In the rows, 128 means zero.
Named turns come first, each shown by rows before and after it. Which turns, in which order, take the first row of each pair that follows to the second? Write the first one first, as in the answered first pair.
kezo (before => after):
[123 107 100 112 146 107 135 111 140 138 112 127 132 130 104 133 124 154
 163 142 130 118] => [121 126  90 122 129 108 137 112 141 127 101 116 121 135 118 126 114 157
 144 130 125 107]
[183 103 138 105 110  89 159 144 107 157 119 101 128 134 133  79 125 159
 159 157 160 150] => [127 112 124  93 125 101 115 145 109 133 121  99 113 174 142 108 101 130
 190 143 179 126]
[122 153 120 142 109 129 103 109 122  89 146 148 104 130 145 116 112 131
 105 109 138 144] => [154 133 143 151 123 116 119 102 125 111 147 157 121  98 133 107 132 135
 109 118 135 171]
[118 137 124 164  87 127 113 128 124 109 118 146 109 154 127 119 113 118
 114 117 101 116] => [156 106 159 166 126 122 123 111 129 141 130 152 139 121 115 136 139 117
 133 127 112 156]
dotev (before => after):
[110 137 170 149 136 112 124 102 142 111  99 110 163 122  96 155 126 161
 148 108  93 151] => [ 99 162 149 137 141  94 117 100 141  89 106 109 133 152 100 130 120 159
 131  95  87 140]
[130 161 139 147 150 143 111 139 125 126 128 125 120 152 129 113 121 120
 120 130 134 116] => [129 158 128 136 141 135 123 156 117 130 140 133 107 153 134 106 122 122
 117 135 146 112]
[140 169 160 136 128  97 135 103 125 129 134 108  99 127 149  85 137 159
  59 109  96 134] => [142 154 153 113 110  84 141 126 118 139 139 116 102 115 150  74 143 156
  60 116 110 129]
[123 138 117 101  83 159 144 112 114 136  99 109 137 107 134 160 107 148
 167 121 132 105] => [123 152 125 116  96 168 136  93 118 130  94 109 140 114 136 164 100 138
 171 115 117 112]
Les (before => after):
[108 114 128  94 129  79 151 172 113 115 177 102 132 141 105  82 112  99
 109 136 123 117] => [123 123 131 109 117  86 155 174 111 114 174 103 137 134 106  77 113 103
 102 140 117 121]
[132 118 155 176 135 143 162 197 100 178 130 118 183 139 128 108 150 150
 113 142 145 102] => [100  82 142 126 122 140 142 208 104 169 136 111 164 141 138 153 131 141
 166 129 174 105]
[125 127 109 108 165 122 125 146 126 178 176 158 137 163 138  88 123  95
  85 123 156  97] => [160 117 129 121 111 130 160 160 123 190 163 149 164 120 129  79 137 112
  76 130 136 111]
[ 98 137 134 122  98  95 201 140  95 186 115 112 123 105 118 101 179  98
 110 133 145 140] => [ 64 123 121  83 107  85 171 143  96 174 124 114 107 124 124 134 162  89
 144 125 167 130]
Now pairs of rows:
Each pair is two turns apart.
[122 113 112  79 145  97 145 137 121 149 165 129 117 142 130 113 139 118
 112 121 150 143] => [113 124 109  94 160 103 137 135 122 148 164 130 119 153 128 115 139 107
 107 126 150 130]  Les then kezo
[146 112 153 117 122 138 141 118 135 151 105 109 135  79 112 177 117 138
 163 117 123 168] => [118 163 129 148 121 146 122 100 147 107  85  97  97 122 123 164  95 138
 138  98  97 134]  dotev then kezo
[117 151 152 168 199 154  66  63 153 114 128 131 152 144 120 179 115  98
 141 117 130 141] => [135 200 127 183 180 134  93  56 151  95 120 139 130 171 130 120 120 113
  81 120  96 129]  Les then dotev
[143 143 114 103 121  86 129 150 124 156 153 148 134 117 137  86 141 131
 113 129 119 133] => [166 134 152 140 127 123 129 132 143 164 131 136 171  89 126 123 142 133
 127 136 115 154]  dotev then dotev
[152 124 134 170  76 143 154 143 136 180 126 102 154 103 129 117 157 131
 120 134 140 109] => [109 146 110 162  58 148 133 143 132 150 119  96 126 137 141 118 136 127
 118 129 139  71]  kezo then kezo
[135 172 147 140 129 129 112 141 118 144 112 125 143 173 124 105 143  92
  97 124 121 103] => [146 141 142 115  83 130 134 173 110 166 106 119 154 134 123 119 155  99
 115 135 134 105]  dotev then Les
[135 145 118 146 138 119 110 108 128 111 124 110  79 151 119 105 112 121
 125 126 111 119] => [139 108 146 137 159 130 105 107 130 135 129 109 108 115 106 142 121 120
 165 138 135 144]  Les then kezo
[184 102 140 105 105  81 125 146 120 188 138 133 121  83 119 133 139 115
 150 138 118 142] => [141 149  92  88  81  73 118 151 116 146 129 134  85 139 136 107 115 108
 124 124  98 102]  Les then kezo
[143  88 152 131 123 132 127 150 100 138 132 126 131 107 127 122 143 109
 151 133 141 136] => [145 123 149 144 158 132 110 133 100 136 141 131 122 138 129  91 142 102
 127 127 142 133]  Les then Les
[115 153 134 191 109 176 118 101 160  91  76 107 147 109 125 161 118 134
 124 127  95 118] => [100 153 135 181 130 182 101  98 163  93  86 111 142 118 121 181 112 126
 140 123 107 122]  kezo then kezo
[151 117 153 139 181 143 107 146 134 159 131 143 133 110 137 155 145 123
 145 165 167 147] => [177 134 152 162 136 135 149 153 128 152 121 142 137  92 137 121 157 140
 110 170 138 139]  kezo then kezo
[121  98 123  79 143  69 150 142 114 131 150 153  92 118 143 101 140 104
 142  86 122 144] => [142  97 139  93 139  77 168 150 112 150 150 162 121  95 137  88 158 112
 125  99 123 155]  Les then dotev
[128 115  94 117 125  95 136 103 141  94  98 132 104 128 128 117 118 149
 139  88  89 140] => [132  87 106  97 133  84 138 112 128 112 117 140 115 112 130 127 125 136
 150  99 114 156]  dotev then kezo
[152 121 137 121 126 125 152 149 105 148 154 141 128 125 132 110 141 131
 123 145 145 136] => [109 131 136 130 137 158 108 138 114 121 144 128 119 152 135 148 119 112
 147 134 153 117]  dotev then kezo
[180 135 160 182 174 162 125  96 137 120 134 117 154  96 110 143 124 135
 137 145 101 160] => [ 95 168  96 118 152 145  97 130 125  76 153 123  88 182 141 127  85 121
 130 121 129 101]  kezo then dotev
[141 149 137 150 201 127 104 104 128 134 152 131 133 143 117 111 127 101
 120 130 149 141] => [175 141 135 150 134 124 151 136 117 154 139 126 156 104 112  93 154 129
 106 148 134 144]  dotev then Les
[ 88 146  91 116 109 131 104 110 145  80  94 104  51 134 124 111 109 146
 135 106  85 123] => [109 147  94 113  84 115 143 140 128  99 105 107  60 123 127  73 130 150
 100 126  85 124]  Les then dotev
[137  56 168 113 124 131 146 149 126 178 170 133 132  66 132 159 118 141
 176 160 169 168] => [ 78 102 132 112  48 168 132 179 120 133 141 112 100 113 154 173  87 146
 173 145 166 100]  kezo then dotev
[165 105 137 185 128 166 135 129 187  85  95  97 150  82 135 131 120 173
  88 148 104 117] => [140 135  90 144 128 125 127 137 169  68 117 101 103 137 150  79 106 165
  66 131 104  93]  dotev then dotev
[133 106 141 124 107 126 163 134 115 142 127 132 128 103 131 120 143 133
 144 149 136 133] => [120 129 114 116  94 117 164 140 116 123 125 129  98 126 140 106 129 139
 132 143 134 118]  Les then kezo
[128 166 124 155  94 132 142  91 155  92  96 102 107 138 124 139 107 144
 121 102  85 129] => [135 149 137 145 160 110 125  63 159  98 118 115 100 135 111 134 108 130
 133 102  88 157]  kezo then dotev
[109 159 122 144 194 146 104 125 130 132 147 154 137 156 144 154 119 104
 123 117 170 135] => [143 114 149 139 116 163 158 147 123 148 122 137 169  85 124 181 138 128
 142 131 156 145]  Les then Les
[124 109 128 120 170 110 133 103 137 130 138 140 124 136 113 103 126 131
 123 135 129 141] => [108 113 112 101 131 109 148 134 126 130 141 133 114 142 131  98 123 133
 114 137 133 123]  kezo then dotev
[151  93 118  81 129  90 160 134 127 142 132 142 131 106 116 117 144 134
 127 130 126 161] => [123  91 120  90 166 101 120 113 136 134 129 137 123 117 112 154 131 123
 158 124 138 167]  dotev then Les
[153 110  99  84  73 102 151 123 129 139 121 123 101 111 115 108 156 159
 128 163 121 168] => [165 125 126 138 100 134 134  81 156 129 100 112 121 102 102 138 146 154
 140 162  89 181]  dotev then dotev
[107 196 139 183 108 154  92  91 147  78  90 101 139 138 126 118 110 140
 117 136 101 100] => [ 88 173  93  94  62 105 129 161 108  98 135 126 108 146 141  77 118 149
 112 149 137  88]  dotev then dotev
[123 157 115 146 167 127 119 127 130 117 145 147 113 186 136  84 125 118
  90 141 133 121] => [117  79 122  94  82 131 143 170 131 129 127 133 117 114 129 153 129 145
 163 146 150 134]  Les then Les
[166 121 198 166  68 146 140 149 134 155  98 134 181 102  93 135 144 130
 125 135  99 127] => [109 151 190 178 163 158  71 130 138 130 118 144 161 180 102 143 110  90
 132 125 133 107]  kezo then Les
[155 124 119 152 173 122 132 100 174 109 133 134 124 142 121 173 140 103
 156 131 114 152] => [132 146  75 127 110 110 154 138 158  91 136 130  97 175 142 135 129 113
 124 128 111 112]  kezo then dotev
[119 135 118 116  64 145 134 200 101 142 147 135 146 123 138 126 159 111
 134 158 171 111] => [132 153 153 192 109 185 105 137 129 120 112 116 168 121 122 164 146 109
 142 146 135 123]  dotev then dotev
[200  63 135 131  69  89 179 137 108 144 127 111 155 109  98 143 147 119
 155 152 126 164] => [146 114  75 113  44  72 164 146  97  91 124 111  94 176 124 116 114 118
 129 123 111 118]  Les then kezo
[107 109 107  62  49 101 163 160 117 140 130 135 106 130 134 127 131 131
 147 131 162 111] => [100 118 111  55 150  80 123 131 125 137 162 152  94 174 137 109 120 113
 141 124 176 126]  kezo then Les
[165  87 159 123 147 113 141 103 139 158 116 120 145  79 102 146 148 139
 156 123 107 173] => [165 131 128 137  86 117 164 121 131 135  92 111 128  91 114  99 145 157
 107 122  71 142]  kezo then kezo
[145 114 119 105  95 108 168 168  97 158 151 141 137 113 134  84 153 132
 104 153 144 122] => [111 135  96  95  81 115 149 177 100 133 145 133 117 152 147  89 137 130
 112 144 145  91]  kezo then kezo
[140 153 160 157  99 176 147 133 112 148 130 112 161 123 122 127 140 126
 106 114 126 109] => [ 98 146 136 112 139 166 100 127 121 127 141 121 131 167 132 151 115 104
 139  95 151 101]  Les then Les
[153 117 134 150  99 153 182 112 151 121  96 103 129 100 118 150 136 154
 127 129  79 135] => [136 108 114 117  85 133 177 118 148 114  97 104 107 114 126 160 129 150
 141 117  88 132]  Les then kezo
[171 112 154 138 130 106 134 121 139 118  97 124 139  89 128 117 160 122
 117 133  95 134] => [143 143 148 155 166 121  93 110 141 104 100 117 128 135 135 120 147  98
 110 126 108 116]  kezo then Les
[141 126 118  99 155  93 149 144 116 162 166 153 112  95 129  46 184 117
 121 122 135 119] => [127  89 133  78 152 106 132 149 116 162 165 148 114  73 124 111 174 118
 182 121 167 134]  dotev then Les
[137  79 138  97 126 104 165 157 126 161 141 120 132  95 106 152 140 124
 150 133 153 161] => [144 109 126 108  76 104 184 167 119 143 125 114 122  93 111 124 140 142
 120 132 125 143]  kezo then kezo
[166 101  93 146  85 140 172 147 122 149 129 114 123  97 127 108 159 136
 107 140 110 120] => [165 128 113 189 110 159 152 109 141 122 106 109 127 108 122 119 148 125
 107 129  83 124]  dotev then dotev
[136 127 144 109 104 108 155 124 149 135 123 124 130 102 123 137 140 114
 142 149 152 134] => [130 154 131 107 100  99 154 123 140 117 120 125 114 124 128 106 139 115
 116 138 132 113]  Les then kezo
[152 130 160 175 116 152 156 150 118 145 141 129 158 112 143 109 146 117
 100 147 134 128] => [124  97 155 147  84 159 148 150 128 135 132 117 151  90 142 164 137 121
 151 135 144 136]  dotev then Les
[124 126 107 123 125 111  94 125 125  89 149 157 106 134 121 127 122 126
 106 125 134 142] => [138 111 129 136 148 119  89 117 128 104 157 158 123 126 108 136 136 120
 113 130 143 155]  Les then kezo
[127 121 102  85  91 108 155 103 150 100 106 131 105 158 119 109 131 135
 125  93 105 143] => [127  83 127  69 110 108 150 105 151 123 124 139 123 137 113 136 142 132
 159 101 132 163]  dotev then kezo
[124 149 113 140 134 117 122 102 150 106 114 128 107 148 115 131 119 139
 119 117 103 125] => [139 142 116 139 103 115 145 118 139 111 114 129 112 135 119 125 124 148
 109 120  99 124]  Les then dotev
[ 93 139  86 102 151 110 100 153 104 134 166 149 102 170 160 107 113 109
 125 116 117 104] => [132 107 131 136 201 125 102 129 108 177 172 155 156 125 136 109 135 102
 138 134 128 148]  Les then kezo
[113 111 110 119 100 146 131 146 125 127 118 130 131 127 121 175 122 151
 148 129 146 116] => [104 130 108 143 119 151 114 126 132 112 110 121 134 133 120 177 113 152
 141 121 132 117]  dotev then dotev
[113 142  97 108 145 129 114 146 124 120 152 142 118 178 142 124 136 125
 116 123 151  93] => [139 113 115 112  77 144 154 168 116 136 132 130 149 116 132 131 154 149
 124 148 139 107]  Les then Les
[148  88 143 119 126 108 141 124 129 126 149 128 141  94 116 155 120 135
 136 140 126 140] => [125 138 110 120 113 110 132 129 126  99 141 122 109 137 134 123 108 139
  93 125 112 107]  Les then kezo
[159 127  94  80 129  72 165 123 130 124 132 146  77 134 123  59 126 146
 110  97  98 152] => [126 135  84  72 138  81 139 122 127 114 137 147  57 171 133  75 101 142
 127  87 108 135]  kezo then kezo
[147 148 127 169  71 151 149 152 103 120 100 103 154 129 151 150 135 122
 135 164 161  93] => [124 125 137 141 160 141 104 127 113 127 130 122 148 149 142 181 126  94
 179 154 191 117]  kezo then Les
